[151 115 123 112]	115

[[104 134 156 120 146]
 [120 136 130 150 100]
 [122 147 114 120 150]]	104

[106 140 126 131]	126

[[129 123 142 119 149]
 [152 156 145 128 118]]	119

[[125 113 115 112 150 144]
 [119 139 119 152  98 157]]	112

[108 106 127 150 120]	108

[143 139 151 143 137 147]	139

[107 122 131 138]	122

[103 147 114 122 141]	114

[[129 153 122 128 118 129]
 [142 126 148 118 117 123]
 [139 151 142 154 101 109]]	109
---
[[137 116 145 114 123 118 146]
 [113 101 140 104 113 119 146]] ⇒ 113

[156 101 142 113 154] ⇒ 142

[[135 127 127 129 127 127 128]
 [136 130 155 123 128 125 121]] ⇒ 128

[114 121 116 152 134 123] ⇒ 152

[[143 152 122 142]
 [129 121 151 105]] ⇒ 121

[119 118 116 127 156 110 114] ⇒ 156
---
array([131, 111, 137, 151, 127]) ==> 111

array([[134, 126, 128, 145, 133, 129, 126],
       [132, 127, 129, 104, 129, 127, 123]]) ==> 127

array([130, 128, 150, 127, 128, 127, 131]) ==> 128

array([[150, 128, 136, 120, 154, 144],
       [128, 140, 125, 132, 139, 151]]) ==> 140

array([129, 137, 132, 122, 106]) ==> 137

array([139, 150, 109, 147, 130, 156]) ==> 150

array([149, 121, 128, 146, 102]) ==> 121

array([[115, 125, 120, 122, 141, 107, 138],
       [115, 109, 134, 118, 144, 123, 129],
       [128, 156, 108, 133, 124, 109, 139]]) ==> 156

array([[141, 128, 119, 132, 158],
       [158, 128, 130, 129, 134]]) ==> 128
---
[[136 114 105 117 139 152]
 [131 149 148 128 109 107]
 [106 122 143 150 137 114]] → 131

[[115 135 115 118 133 143 141]
 [116 134 118 114 131 147 135]
 [122 131 102 148 138 128 122]] → 116

[[102 154 104 115 128 109 103]
 [107 105 121 139 142 140 106]
 [110 146 131 144 140 142 101]] → 107

[[126 116  98 138 128 113 125]
 [124 132 136 141 131 119 132]
 [126 116 102 138 129 115 123]] → 124

[[142 120 126 152]
 [145 135 104 139]
 [123 114 144 151]] → 145

[[128 134 107 140 119 111 128]
 [124 142 111 131 128 111 128]
 [130 125 139 115 135 135 128]] → 124
---
122,102,108,105,141,117,138
148,131,128,138,123,134,118
-> 138

152,137,129,129,129,128
128,129,129,129,139,151
-> 128

155,153,99,99,147,143
125,116,150,142,129,132
-> 143

128,142,145,149
127,141,142,150
-> 149

137,141,116,152,119,144,122
123,117,120,133,150,120,153
-> 122

105,139,115,132,136,145
104,153,120,111,143,156
-> 145

130,127,156,122,142
123,124,153,114,146
-> 142

101,141,129,104
155,133,127,102
-> 104
---
[133 116 152 137 130 132 136] --> 132
[135 146 154 147 120 131] --> 120
[127 139 138 153 109 113] --> 109
[133 120 123 103 143] --> 103
[138 138 101 151] --> 101
[150 141 148 104] --> 148
[122 137 135 152 135 127] --> 135
---
Input:
[[109 141 112 141 134 123 144]
 [113 134 105 146 132 132 138]]
Output: 134

Input:
[[103 118 144 147 127 139 116]
 [110 126 142 127 117 132 114]
 [140 144 143 103 132 125 125]]
Output: 117

Input:
[[116 143 106 138 129 131]
 [142  98 157 105 122 113]
 [141 108 152 114 128 113]]
Output: 105

Input:
[[134 110 124 110 148 125 102]
 [143 109 140 118 104 104 134]]
Output: 148

Input:
[[109 131 121 127]
 [146 118 135 126]
 [112 128 121 101]]
Output: 118

Input:
[[111 152 128 134 130 106 132]
 [135 135 119 128 138 126 142]]
Output: 130
---
Q:
[[137 131 122 130 124]
 [116 116 120 102 108]
 [124 128 135 135 143]]
A: 120

Q:
[[105 131 143 131 143 124]
 [ 99 131 147 127 136 122]]
A: 147

Q:
[[128 127 130 134 130 127 126]
 [111 116 102 124 145 141 124]]
A: 102

Q:
[[128 141 104 142 139]
 [151 106 132 120 133]]
A: 132

Q:
[[131 129 124 120 137 124]
 [112 120 101 121 124 127]]
A: 101

Q:
[[145 145 139 122 116]
 [131 147 139 123 113]
 [136 105 118 135 135]]
A: 139

Q:
[[146 126 117 125 127 115]
 [107 129 150 137 131 150]]
A: 150
---
[[120 117 116 140 152]
 [124 112 110 123 149]] => 112

[[109 116 137 122 148]
 [120 102 143 124 150]
 [138 110 131 125 126]] => 102

[[130 141 152 119 125]
 [112 142 146 124 155]] => 142

[[104 123 136 127 142]
 [146 144 120 144 135]
 [135 118 102 106 110]] => 144

[[134 116 130 130 110 137 131]
 [134 117 127 141 117 124 131]
 [130 123 126 115 105 141 129]] => 117

[[129 127 131 127 137 133]
 [125 104 127 129 130 122]
 [128 129 130 128 135 132]] => 104

[[124 123 123 135]
 [122 124 124 138]
 [113 120 126 153]] => 124

[[122 125 106 125 142 107 115]
 [131 128 120 121 131 135 127]] => 128
---
[[122 124 139 138]
 [121 146 131 128]
 [123 132 106 117]] Out: 122

[[136 145 127 148]
 [137 145 126 149]
 [138 146 126 150]] Out: 136

[[111 124 111 134 143 133 125]
 [110 144 116 135 142 139 123]
 [137 136 151 104 121 131 114]] Out: 111

[[121 117 120 122 116]
 [113 112 114 117 101]
 [117 125 119 125 115]] Out: 121

[[103 129 126 153]
 [125 128 126 128]
 [125 128 143 108]] Out: 103

[[114 131 136 134 134]
 [143 125 118 122 122]
 [151 126 107 124 117]] Out: 114

[[126 123 125 125 126]
 [130 150 143 123 132]
 [123 144 138 120 126]] Out: 126
---
array([135, 137, 128, 101, 124, 133, 121]) | 137

array([[129, 132, 128, 136],
       [138, 103, 134, 138]]) | 103

array([[121, 126, 157, 146, 149, 120, 120],
       [107, 127, 154, 143, 155, 120, 119],
       [132, 124, 133, 125, 124, 131, 131]]) | 124

array([125, 127, 131, 151, 158, 128]) | 127

array([[131, 136, 129, 130, 114, 132, 135],
       [123, 137, 125, 145, 125, 136, 139],
       [110, 124, 134, 119, 101, 105, 122]]) | 124

array([111, 123, 145, 110, 101, 124]) | 123

array([135, 157, 115, 122, 105, 110]) | 157
---
[[ 98 141 119 137 137 126 111]
 [115 140 124 122 138 135 121]
 [113 108 134 113 118 139 132]] result: 139

[[153 115 125 140]
 [134 122 131 127]
 [109 133 111  99]] result: 111

[[129 132 125 128]
 [129 135 122 147]
 [150 142 117 128]] result: 117

[[127 129 129 127 126]
 [128 124 125 130 136]
 [123 109 130 123 156]] result: 123

[[121 137 118 146 125]
 [112 135 125 150 131]
 [124 132 120 127 125]] result: 127

[[134 113 130 128 124 123 138]
 [127 115 104 126 107 104 121]
 [126 123 142 104 123 138 147]] result: 138

[[128 107 124 127 124]
 [138 118 116  99 134]
 [117 140 120 121 143]] result: 121
---
124	125	139	137
127	122	144	150
→ 124

133	131	144	153
125	131	145	153
→ 133

127	121	115	134	130	130	128
107	110	104	108	149	118	124
→ 127

151	154	112	104
148	144	132	99
→ 151

120	127	109	124	104	142	131
153	148	107	144	146	101	130
→ 120

123	130	121	134	141	122
113	123	111	135	155	146
→ 123

144	150	103	101
126	143	108	111
→ 144
---
[102 106 114 127] | 127
[114 108 111 126 131  99] | 99
[100 102 112 112 156 129 118] | 118
[139 145 152 129] | 129
[137 139 137 106] | 106
[120 145 148 150 121 136 111] | 111
[147 142 141 155 110 136 130] | 130
---
[[106 137 140 115]
 [149 115 101 146]
 [113 113 139 107]] -> 107

[[132 130 138 133 119 131 128]
 [108 127 150 143 131 103 124]
 [133 132 110 118 121 146 141]] -> 141

[[119 142 134 125 144 130]
 [151 135 154 110 130 147]
 [129 131 129 104 116 132]] -> 132

[[114 130 130 131 129]
 [100 126 132 128 132]
 [141 123 126 125 130]] -> 130

[[116 125 123 132 133 124]
 [135 125 102 135 131 129]
 [149 111 126 103 124 131]] -> 131

[[123 137 129 125 124]
 [150 124 148 116 130]
 [134 107 119 121 109]] -> 109

[[149 143 121 128 153 133 113]
 [104 106 143 123 101 137 123]
 [140 114 101 117 110 122 105]] -> 105
